Rows are one point carried round by a steady rotation, each followed by how many steps it has turned.
The counts run from 0 to 445.
[-23.0  -0.7 -25.5 -13.2   9.2  22.2   7.2  19.5 -10.4  23.6  -6.7 -17.7
  -3.9  18.1  33.5 -20.7 -28.5  18.5   5.4 -21.5  19.2  -2.4   6.4 -15.7
 -15.0 -15.7 -19.1 -30.5  -4.0  17.6 -38.2  -4.2   9.1 -48.5  -5.8] => 42
[ 10.5 -14.6  -5.1 -18.8  -8.5   0.8   6.0  10.9  12.1 -14.6  25.0 -13.6
  28.3  12.1  16.4  35.6   4.3  -1.7  25.9   5.9  14.4 -12.1   4.6  -6.2
   3.2 -46.0 -38.7 -49.6  -8.3  11.6 -35.6   6.0  14.8   5.4 -16.5] => 140
[-41.6   7.7 -13.9  10.1  15.7  12.1  -9.2  32.9  20.0 -22.7  14.3   3.6
  22.0  31.8 -20.7  32.3  16.7   2.6  -8.5   7.9   5.7  -8.5 -10.9 -27.9
 -13.9   2.8  19.2 -30.4  -6.0  18.5  -5.2   7.2  28.6 -39.5  17.6] => 390
[-19.6   4.0 -16.9  -4.0  43.0  25.3  31.7  27.0   0.6  -5.4  -0.5   8.9
  -0.2   4.8   0.1   6.3 -28.0  31.1  -4.5 -36.9  24.8 -13.0 -19.1  -5.4
  19.8   4.6  21.0  -1.1   9.5  15.8  33.6 -10.6  15.0 -36.8   6.5] => 298
[ -5.2  -2.4  13.5 -58.3  13.1   2.1  26.4  -9.2  -5.3   2.4  -5.8 -11.5
  -7.8  17.9  39.9   4.7   6.5  20.6  27.0 -15.0   0.6  41.0 -18.0  -4.3
  12.4  10.4  19.8 -15.8  -4.4  -5.8 -25.5 -34.0  11.1  -1.1 -25.5] => 268
[ 10.7   1.6  -3.9   3.7  17.4  -7.2  21.3 -26.3 -33.2  -4.6   1.6  -7.4
 -13.6  18.5  53.2  19.9  18.5 -22.1   8.8  -2.5  -6.5 -17.0  30.5   7.0
   8.8 -13.7 -57.3  -3.8 -13.1  -8.6 -15.5  31.0 -15.5  -0.3  13.9] => 114
[ 29.3   7.5  25.6  -8.7 -48.7   3.4  -3.7   7.1 -18.3  16.9  14.0  25.0
  14.8   0.2  27.1 -20.3  19.1  -6.2   8.2  24.8  -9.9  37.5  -2.3 -25.7
 -19.8 -32.6  20.5  12.9   0.2 -11.9 -23.2   0.9 -14.8   8.9   2.2] => 249
[ -8.2  19.1  23.8   8.8  28.9  -5.2  26.7  13.2  11.2  -5.9   5.1 -45.1
   9.6 -26.9  26.5 -10.2 -40.7   6.7  25.3 -18.8  14.5   8.2   9.1   1.8
   8.6 -45.7   1.6  -0.7 -14.0  -9.6 -31.2 -24.2   1.2 -11.0   5.0] => 331
[-12.9   0.3 -11.6   3.2  49.5   5.9  -4.3  17.6   8.8  -6.8 -49.7 -20.8
 -26.1  14.4   2.5  26.6 -19.4 -16.9   5.7  -6.6 -15.3  10.8  -8.4  -7.7
 -24.5  11.1  30.5 -20.0 -10.5  -4.6   4.3 -20.6   0.1 -22.1 -34.7] => 361
[ 21.4  39.2 -18.7 -37.3 -13.5  25.2  20.5  -1.9 -13.7  37.6   1.2   1.6
 -25.4  18.5  30.3   3.8  19.4   6.6 -12.3  23.5   1.3  45.0   0.0 -16.5
   4.6  -0.7  -8.5  15.0 -17.1  -7.2 -16.0  12.1  10.3 -23.5  -5.8] => 275
[  3.5   0.4  10.4  36.0 -38.6  23.1  25.4  -1.8 -48.2  12.0  12.0 -20.6
 -24.0 -16.9  -3.0 -29.1  -1.3   2.6  -5.6  -3.8  23.8  -7.7  10.8 -19.4
   6.1 -28.4 -19.3  17.3  24.3  -0.8  10.1  -0.3 -18.2  -5.5  38.1] => 313
[ 47.4  19.4   3.6 -34.5  -1.6  11.8 -19.1  37.0  -0.2  11.5  -3.6  30.5
  -3.5 -24.8 -11.6 -15.1 -19.7   7.7  24.4   9.3   3.9  15.2  -8.5 -29.8
  -2.5 -33.7  -8.2   8.7  23.8  -3.9  19.5  -5.1 -26.9  11.5 -20.9] => 245
[  0.1  11.3  30.4 -25.9  -3.1 -12.7  20.6 -20.8 -46.1  -0.8   9.8  26.2
  11.1 -12.8  23.6 -15.7  32.6   4.7  13.3  33.1  19.6 -16.0   2.8 -32.9
  10.8   0.1 -14.3  -5.6  -2.4   0.2   0.8  11.8 -19.8   4.5  38.2] => 214
[ 32.1 -15.0 -25.6   6.6  37.1  -4.4   5.2 -10.6 -27.0   9.2 -20.6 -19.0
  -5.0  16.8  -0.8  54.1   4.3 -19.7  10.0  11.1 -20.9 -26.0   4.7 -19.7
   3.0   4.8 -38.7 -10.5 -10.2 -21.2  15.8  28.1  13.5 -23.9   0.5] => 111
[-32.9  16.2  35.4  16.2  -5.7 -22.2  12.8  -1.7  37.6 -30.8   8.0 -46.7
   1.5 -21.8 -13.8  -0.6 -20.4 -12.5  22.6   3.8  16.2 -15.6  -7.2  -3.8
  -5.3  -3.5  27.9 -22.7  19.6  11.9  10.1 -17.7 -13.1  -3.0 -13.1] => 422
[ 15.1  -7.9  -9.1  -8.8  -6.1  -8.7 -12.9  -7.5   5.5 -21.4  21.8  15.3
  -4.1   1.6 -54.2  -3.8  16.1  -9.9  27.8 -12.4   4.6 -16.9   2.2 -20.4
   8.0 -28.0 -42.7  -7.6  41.7 -21.6  35.6  24.3   4.8 -14.3   8.2] => 407
[ 30.2 -23.4 -17.1  17.2  48.6  -9.3  29.5  -3.6 -29.3   0.9 -18.8   0.8
  -3.4  12.4  13.4  31.0 -10.1 -37.7  17.3  -0.7  -6.0 -39.7  -3.6   4.0
   6.6  -2.7   5.2  -1.5   3.9 -18.9  24.2  14.8  14.1 -44.3  -5.8] => 109
[ -7.7  30.7  27.4  -3.6   8.6 -25.2  -2.8  16.2  19.0 -10.0  27.1  12.1
 -16.5   7.7 -22.7  27.9  -5.4 -17.8 -23.4   1.7   3.4  -7.8  -8.9  -9.5
 -19.0  45.9  13.9  23.8  33.3   7.1  41.6  20.7  -8.1   8.6  -5.0] => 191
[ 54.5  21.4   6.7  23.0  15.7 -11.9 -12.4   2.6  -2.8 -12.3 -22.6  11.5
 -29.7  16.9 -11.3   4.2   5.0 -21.9  11.9 -13.4 -31.0  24.1   8.0  -0.8
 -17.7 -37.5 -25.0  23.8   9.7 -36.4  -3.4  -2.3 -17.3  15.3   7.4] => 344
[ -5.7 -12.4  -4.2 -23.2  21.9   0.7  21.2  11.0 -24.3  25.0  -2.9 -42.0
 -29.5   9.4  29.9  19.5   2.7 -43.7   8.4   6.3  35.6   9.0  16.7   7.6
   2.6 -19.6  -3.8  -5.8  -8.0 -12.2 -15.8  -3.7  12.5 -24.7 -31.2] => 367
[  4.3  -2.0   6.6   9.3  30.2   6.7 -15.5   8.0   9.2  -8.4 -25.9 -14.1
  12.3  23.7   2.4  36.5 -34.9  24.7   8.1 -24.4 -38.9  32.0 -18.0 -32.7
 -14.6  32.0  19.4  13.6 -11.2   2.7  20.4 -16.2  -7.2  12.2  -6.9] => 3
[ -6.1   1.9  12.9  10.7  -8.2   9.5   2.8  -5.4 -48.4   2.1  -3.9   7.7
 -37.6  33.2  37.3  -0.2  39.0  -4.3 -20.2 -14.7   8.7  22.0  11.6  -9.2
 -24.6  -2.6 -22.3   7.7  11.5   1.5 -28.1  -9.4 -23.6  32.4  19.4] => 25
[ -9.2 -18.2   5.5 -53.5   4.1   0.0  -2.0   2.3   0.6  19.3  19.6 -31.0
  12.9  16.2  15.7  32.4 -14.7  24.2  14.2 -19.0 -11.8  47.2  -8.4 -21.5
  -0.3  17.3  12.1  -0.9  -8.8  -9.3 -12.8 -12.7  26.8  -1.8 -27.9] => 266
[-60.3 -10.7 -16.0  12.0  20.0  16.9 -13.0  31.8   9.9 -22.6  -0.4   1.8
  -7.6  13.6 -24.0   8.4  10.9 -14.6  -7.9  -0.5  20.5  -9.7 -12.7 -18.9
 -11.7   5.5  31.4 -30.0  18.7  19.5  31.1 -10.4   1.2 -24.2  -1.6] => 388
[ -0.4  15.4 -26.3   7.3  47.2  17.6  -3.7  24.4  13.1  -3.8 -46.2 -19.4
 -18.8  23.7  10.7  42.9 -12.1 -11.5  -2.3   7.9 -13.2  17.5  -7.9  -9.6
 -19.2   0.4  17.1 -20.7 -23.1   0.6   0.6 -10.1   4.8 -32.3 -25.4] => 362
[ -9.6 -10.6  12.9 -60.7   4.1  -0.3  19.0  -9.5  -5.2  12.0   7.0 -28.2
   4.5  17.8  31.3  22.1  -3.7  20.7  18.6 -13.2  -8.4  48.1  -9.9 -15.1
   3.1  18.5   8.5 -11.0 -11.0  -5.9 -21.6 -28.1  23.5   2.0 -28.1] => 267
[-43.5   0.8  -3.3  31.1  -9.8   9.4   9.4   8.1  -3.4 -11.8  -5.2 -16.2
   6.9 -12.4  36.9  24.6  -6.8  -6.5  -8.8  16.1  16.8 -26.3   0.5  -6.0
 -26.5 -17.9  12.1 -46.8 -13.2  27.8 -37.0  -6.2 -10.8 -11.5  -8.9] => 133
[-12.9  15.1 -17.3  -7.9  34.8  11.1  -6.8  32.5   9.1  -2.5 -12.6  11.6
  10.4  37.3  13.3   0.1 -16.2  29.7   0.7 -29.0   0.6   5.1  -8.7 -15.1
 -17.7  -8.4 -19.3 -32.9  -8.2  18.1 -35.4  -4.8  22.3 -34.0   4.3] => 40
[-14.1  -8.8  11.0   2.1 -37.9  22.4   1.4  -1.6  -4.1  10.7   8.7 -26.2
 -16.3  -6.7  26.0  10.9 -25.2   8.0 -13.7 -28.9   1.5  34.3 -12.8   0.7
 -29.1   8.4  34.5   9.6  15.5  12.2  -6.6 -29.6 -14.0  28.5 -35.9] => 259
[ -2.4  -6.9 -27.1  -4.6 -40.7  23.7  27.8 -19.0 -11.7   8.4  13.5 -38.7
  -8.7  -1.8   3.8   6.0  11.2  -8.7  12.7  10.2  26.1 -17.7   5.3  -1.6
  18.5 -31.1 -40.3 -33.4   8.9   5.3  -3.3  12.8   5.4 -33.4   1.3] => 402
[ 12.7  18.1   2.6 -49.3  -3.8 -14.3  19.5 -41.1   0.0 -21.0  -9.7  25.4
 -28.2   9.0   3.3  -9.1  33.3 -11.4  29.9  12.1  -9.0   4.9 -16.3  10.4
  13.2  18.9   4.0 -14.3  17.1 -21.7  31.3   5.4 -20.6  -8.4 -14.6] => 180
[-32.5  28.4   3.2  21.5   5.6  10.4 -11.2  19.1  45.0 -41.9  -1.5 -18.5
 -17.6   5.5 -38.8  -2.7  -3.3  17.1  -1.0 -20.0  -2.5  24.3 -14.8 -15.9
 -13.8 -12.2  10.3 -20.6  11.6  -0.6  23.0 -22.7  -3.7   0.5   8.0] => 65
[ 18.3   5.9 -12.1 -34.3   8.8  12.2   5.3   2.0 -25.7  16.8  24.7  25.9
  32.7 -17.5  12.1  13.5  -8.3  10.7  12.0  18.2   5.8 -14.6   6.6 -39.1
  25.3   0.9 -25.5  10.3  -0.6  -1.5  38.9  41.8 -11.1 -17.3  20.2] => 211
[ 15.1 -15.9  -5.4  -2.7   8.0   9.2  18.4 -19.0  -3.9 -18.7 -31.1  10.2
  22.6 -37.9  21.1  25.1 -15.4  33.9  29.0 -13.7  -0.4 -15.7 -30.1 -10.4
  -6.1 -13.0  21.1 -36.2   6.9  10.9  -5.2 -37.6 -10.4   8.2  -7.3] => 234
[ 26.8  -1.6  30.5  -6.6 -43.9  -3.8   1.2   5.9 -28.0  19.1  14.5  25.9
   1.7 -13.4  22.5 -27.3  15.1 -13.4  11.0  10.0  -6.6  29.7   4.2 -21.8
 -30.1 -23.1  28.3  24.1  20.0 -21.8 -21.4 -11.5 -13.2   5.7  -0.7] => 250
[-26.3  -2.6  -4.0 -23.6 -35.6  -2.2 -18.8 -19.7 -12.7  -6.6  16.8   0.5
 -27.5 -36.9   3.4 -21.9  20.8 -19.9  18.9   9.9  10.1  14.1  21.4 -14.3
 -17.2 -31.1 -30.1 -12.8  18.9 -25.9  -9.5  12.5 -26.7   5.2 -12.4] => 151
[ -9.7  22.5  -1.0  -3.9 -26.5  -2.3 -36.8  33.2  42.0 -24.7  27.4  31.2
   1.6   0.3 -21.7 -11.9  -3.4 -16.0   6.0  11.1 -13.0  13.0   3.1 -13.0
 -31.3 -26.9   3.9  -3.1  29.0   1.1  22.4  24.1 -22.5   0.5 -17.0] => 156
[-32.7   5.8   3.6  22.5 -33.6  -8.7   2.1 -31.7   3.2 -28.5   2.7  17.8
 -13.4 -21.0  -5.1 -45.3   3.3 -13.7  21.8 -13.0 -11.9  -9.6   5.1  -0.6
 -15.7 -13.0  10.6  -8.9  32.0 -19.3  22.8  10.0 -32.0 -25.8  13.9] => 413
[  2.0  -3.5 -22.1 -22.8 -14.9   7.4  33.1 -31.0  23.7   0.4   3.8 -23.6
 -20.9 -22.8   5.0  29.8 -19.5 -16.3  14.8 -14.7  10.2  -8.0 -23.7  25.7
   3.1   3.2  21.9 -17.6  18.3  -4.4  23.2  -8.0   2.0 -21.4 -55.1] => 171
[ -3.2   7.8   0.7 -32.3  16.9   8.5  42.7 -36.5 -20.9  -2.5  -4.6  -9.9
 -11.3 -20.8  30.6  22.5 -12.4  19.3   9.9  -4.1  30.8 -29.9  -6.7   3.3
  29.2  18.1 -19.5 -21.4   5.3  11.4  25.4  -4.7 -19.9   6.6  -8.2] => 206
[  6.9   0.2  20.2  11.9  -2.2  -4.4  -7.2  18.3  10.2 -19.7  35.2   8.2
  52.6  -6.6   6.1  44.8 -22.8  34.0  -0.8 -24.7  -2.8 -10.1  -8.7 -21.0
 -17.9 -12.0  -6.8  -4.0   5.2  20.2 -21.2  -4.2  11.0  33.8  11.2] => 229
